In the rows, zero is written as 100.
Turns, then the turns between two rows, first turn first; the first pair answered:
geb:
86; 100; 89; 88; 102; 122; 111; 108; 122; 95; 88; 102; 86; 116; 127; 76; 122; 131; 113; 101; 84; 95; 89; 80; 81; 90; 107; 95; 111; 127; 99; 114; 84; 89; 116; 117; 108; 133; 90; 132; 90; 92; 96; 95 => 93; 96; 97; 90; 96; 107; 126; 103; 107; 76; 92; 105; 96; 132; 135; 79; 115; 131; 107; 101; 92; 102; 87; 90; 83; 98; 103; 99; 117; 124; 108; 128; 96; 92; 115; 118; 94; 132; 92; 128; 87; 93; 95; 93
97; 96; 71; 95; 103; 104; 95; 91; 106; 124; 98; 73; 82; 93; 104; 90; 97; 85; 86; 124; 92; 105; 87; 98; 75; 98; 102; 101; 108; 117; 97; 116; 89; 98; 109; 72; 124; 108; 95; 101; 104; 90; 108; 114 => 88; 95; 74; 95; 101; 110; 99; 96; 110; 118; 92; 80; 89; 95; 109; 88; 106; 81; 87; 129; 92; 100; 82; 98; 78; 96; 105; 101; 104; 130; 93; 119; 96; 97; 115; 76; 122; 109; 104; 115; 103; 86; 104; 111
84; 86; 107; 103; 123; 105; 116; 157; 116; 93; 92; 119; 124; 89; 113; 99; 137; 126; 99; 100; 122; 87; 100; 87; 99; 122; 104; 92; 83; 108; 114; 109; 118; 92; 112; 114; 92; 102; 120; 130; 109; 100; 72; 80 => 99; 86; 115; 103; 119; 85; 131; 148; 99; 74; 100; 123; 128; 106; 111; 104; 128; 123; 89; 88; 131; 101; 103; 103; 107; 127; 103; 92; 81; 100; 125; 116; 126; 101; 107; 110; 77; 92; 114; 117; 113; 103; 79; 81
mab:
78; 105; 67; 92; 111; 110; 95; 107; 107; 120; 79; 105; 79; 87; 110; 113; 102; 103; 101; 113; 94; 85; 98; 87; 96; 101; 103; 91; 117; 108; 91; 100; 98; 85; 100; 108; 138; 115; 98; 104; 93; 107; 82; 117 => 75; 109; 89; 106; 121; 124; 88; 90; 104; 113; 99; 86; 93; 86; 103; 95; 79; 91; 113; 105; 81; 91; 86; 72; 103; 85; 112; 90; 100; 109; 81; 86; 107; 88; 100; 93; 124; 101; 118; 97; 119; 89; 127; 99
112; 93; 112; 99; 99; 88; 100; 124; 95; 117; 92; 138; 107; 102; 82; 97; 137; 115; 82; 92; 104; 113; 108; 95; 119; 109; 94; 98; 88; 67; 110; 104; 116; 87; 91; 139; 108; 81; 87; 116; 121; 103; 62; 85 => 105; 96; 126; 109; 105; 109; 95; 112; 94; 110; 100; 125; 122; 96; 78; 80; 128; 106; 91; 88; 91; 112; 107; 83; 126; 92; 101; 99; 74; 71; 108; 92; 124; 89; 97; 129; 95; 73; 108; 117; 135; 88; 91; 70
143; 85; 90; 105; 60; 110; 122; 123; 119; 110; 100; 60; 79; 76; 96; 135; 96; 108; 78; 118; 119; 105; 86; 118; 93; 119; 134; 116; 84; 116; 54; 111; 130; 77; 131; 85; 118; 137; 73; 85; 68; 86; 92; 81 => 140; 84; 103; 115; 71; 124; 118; 116; 119; 102; 107; 48; 86; 74; 97; 121; 89; 92; 85; 113; 109; 102; 78; 107; 98; 108; 137; 117; 71; 121; 53; 103; 135; 77; 128; 74; 105; 127; 94; 93; 81; 77; 117; 61
72; 100; 82; 80; 72; 88; 98; 115; 108; 147; 73; 117; 124; 81; 106; 126; 127; 124; 94; 136; 103; 93; 104; 80; 101; 125; 78; 128; 129; 96; 63; 103; 93; 97; 119; 100; 131; 119; 91; 135; 64; 114; 68; 76 => 76; 101; 118; 106; 87; 114; 84; 80; 112; 143; 111; 88; 136; 80; 85; 98; 88; 94; 108; 116; 84; 107; 86; 61; 112; 91; 84; 125; 106; 81; 52; 83; 114; 101; 106; 65; 100; 89; 124; 115; 110; 82; 140; 42
mava:
78; 120; 108; 124; 89; 90; 107; 128; 108; 74; 71; 141; 81; 74; 129; 106; 143; 95; 124; 101; 138; 103; 130; 77; 109; 105; 100; 107; 104; 100; 115; 92; 81; 97; 118; 122; 100; 87; 91; 117; 79; 112; 63; 107 => 77; 108; 124; 143; 88; 98; 113; 103; 100; 42; 88; 127; 100; 92; 149; 94; 123; 77; 133; 93; 130; 111; 116; 84; 118; 88; 109; 105; 103; 114; 113; 102; 95; 106; 116; 93; 68; 80; 119; 117; 85; 92; 105; 86
109; 73; 89; 82; 97; 107; 91; 77; 86; 89; 98; 93; 84; 117; 106; 116; 109; 99; 114; 97; 99; 110; 88; 99; 96; 115; 97; 87; 106; 103; 107; 114; 67; 99; 91; 96; 113; 95; 92; 77; 83; 97; 103; 112 => 109; 73; 98; 89; 99; 111; 90; 69; 82; 84; 104; 86; 87; 111; 100; 108; 101; 97; 120; 98; 93; 113; 84; 91; 98; 108; 96; 88; 107; 104; 104; 108; 68; 102; 88; 85; 111; 90; 102; 78; 98; 92; 116; 104
111; 114; 112; 120; 100; 84; 89; 122; 95; 109; 121; 129; 124; 100; 80; 94; 90; 118; 96; 73; 102; 117; 101; 91; 132; 93; 106; 110; 84; 97; 102; 72; 115; 115; 111; 86; 106; 107; 114; 131; 120; 100; 96; 101 => 110; 111; 106; 114; 94; 75; 92; 134; 93; 104; 113; 132; 121; 106; 83; 104; 101; 127; 95; 80; 107; 117; 105; 95; 128; 103; 104; 114; 86; 96; 106; 81; 114; 118; 112; 93; 113; 114; 105; 135; 107; 108; 79; 110
116; 87; 104; 95; 99; 85; 126; 80; 110; 97; 63; 94; 123; 119; 119; 116; 125; 128; 92; 93; 103; 125; 96; 115; 63; 139; 90; 102; 112; 132; 111; 77; 135; 102; 112; 97; 96; 120; 57; 92; 92; 94; 131; 106 => 115; 92; 121; 106; 110; 100; 111; 62; 118; 104; 82; 82; 129; 109; 104; 101; 108; 113; 103; 90; 94; 125; 93; 103; 67; 123; 93; 99; 100; 126; 99; 58; 140; 98; 109; 86; 89; 107; 68; 85; 123; 79; 163; 87

(2 to 4 turns a pair)
73; 120; 95; 96; 108; 119; 89; 134; 120; 143; 106; 105; 91; 57; 52; 94; 126; 96; 111; 104; 94; 87; 114; 71; 110; 103; 102; 102; 76; 80; 96; 53; 110; 91; 90; 120; 112; 92; 87; 102; 124; 108; 82; 81 => 105; 101; 110; 91; 81; 60; 140; 119; 73; 66; 109; 124; 97; 123; 102; 109; 111; 99; 76; 92; 122; 121; 109; 131; 123; 127; 94; 103; 100; 85; 129; 107; 126; 120; 75; 118; 71; 100; 78; 78; 97; 116; 78; 94	geb mava geb geb
111; 127; 137; 97; 110; 94; 80; 92; 88; 124; 131; 108; 112; 103; 56; 106; 90; 108; 82; 87; 136; 100; 106; 106; 104; 110; 104; 73; 54; 54; 106; 90; 112; 96; 97; 121; 101; 73; 101; 72; 126; 95; 131; 76 => 86; 135; 122; 99; 118; 126; 68; 108; 108; 140; 115; 105; 112; 80; 56; 104; 118; 113; 97; 103; 123; 79; 104; 82; 89; 104; 107; 80; 46; 74; 89; 85; 102; 80; 113; 125; 118; 89; 110; 102; 118; 87; 122; 73	geb geb
96; 105; 101; 109; 79; 129; 95; 138; 118; 62; 84; 107; 106; 137; 138; 110; 127; 118; 128; 66; 137; 58; 115; 64; 87; 119; 113; 94; 82; 118; 101; 95; 104; 90; 100; 96; 93; 91; 125; 154; 111; 125; 105; 97 => 109; 113; 98; 94; 77; 107; 88; 145; 109; 90; 79; 120; 92; 125; 109; 118; 126; 129; 112; 69; 148; 59; 126; 71; 91; 129; 104; 90; 84; 91; 111; 86; 98; 86; 98; 114; 109; 87; 98; 137; 116; 138; 85; 106	geb mab mava mab
112; 88; 75; 93; 63; 100; 103; 94; 104; 128; 84; 91; 66; 101; 107; 139; 105; 68; 110; 96; 99; 73; 109; 111; 84; 105; 100; 97; 95; 104; 79; 81; 78; 87; 112; 80; 124; 112; 59; 97; 88; 119; 66; 152 => 118; 85; 91; 98; 69; 99; 99; 69; 99; 127; 111; 78; 62; 105; 94; 130; 74; 57; 110; 86; 90; 81; 104; 103; 89; 94; 102; 96; 87; 86; 79; 69; 79; 93; 96; 68; 115; 99; 66; 71; 108; 109; 100; 141	mab mab
94; 102; 100; 111; 111; 99; 87; 131; 89; 101; 85; 110; 103; 81; 90; 90; 132; 114; 127; 108; 103; 90; 113; 90; 93; 107; 109; 100; 84; 104; 97; 85; 92; 109; 117; 113; 114; 92; 109; 117; 111; 103; 78; 100 => 106; 97; 114; 110; 100; 86; 106; 130; 73; 72; 95; 113; 114; 105; 100; 90; 127; 112; 116; 99; 112; 105; 111; 110; 101; 114; 108; 96; 87; 104; 110; 100; 100; 120; 107; 116; 97; 91; 108; 108; 107; 102; 78; 93	geb geb
